B = [138, 143, 101, 132, 122, 149, 114, 118, 114, 102, 152, 134, 129]
The first entry is 138
The last entry -> 129
The third entry from the left -> 101
Give the second entry from the left.
143
Give the second entry from the right.
134
Give the entry just left of 102.
114

Questions about the table below. Rows and columns are numbered from 0.
1) Report the entry in row 0 and column 1.
2) Report the entry at row 0, column 2.
3) Report the bottom-right entry.
4) Report the entry directly above the smallest entry.
5) Report the entry just left of 126.
6) Report the entry in row 2 and column 0.
7) Report the entry just left of the largest entry.
8) Report the largest entry.
[[120 125 133 112 118 152 133]
 [129 122 129 134 122 142 107]
 [142 129 125 135 112 128 126]
 [139 121 133 136 112 133 118]
 [122 115 116 123 138 108 122]]
1) 125
2) 133
3) 122
4) 133
5) 128
6) 142
7) 118
8) 152

Questions about the table below. Indices start at 0.
1) Report the entry directly below the largest entry.
2) Report the entry at row 2, column 2.
3) Report the largest entry.
4) Report the minimum.
5) Report the entry in row 2 and column 0.
6) Report the bottom entry of the column that holds the largest entry.
7) Report the entry just left of the largest entry.
8) Report the entry at row 0, column 0.
[[124 111 136 113 110 142 140 119 138 131 127 149 114 115]
 [124 117 127 115 121 131 114 117 123 108 127 132 112 127]
 [121 117 122 104 126 133 132 124 123 112 130 119 115 116]
 [121 120 155 117 118 131 132 116 132 112 136 128 116 120]
 [118 123 127 117 113 131 118 124 123 108 127 136 112 120]
 [112 135 141 111 121 129 127 121 126 105 136 119 113 124]
 [132 123 122 121 107 140 109 127 132 116 145 136 115 124]
 [132 120 141 115 113 142 132 121 138 123 139 140 114 124]]
1) 127
2) 122
3) 155
4) 104
5) 121
6) 141
7) 120
8) 124

array([113, 115, 123, 158, 117, 134, 128, 134, 149, 123])
Find the last entry.
A: 123
Find the 1st entry.
A: 113
The 3rd smallest entry -> 117
Find the entry just left of 149.
A: 134
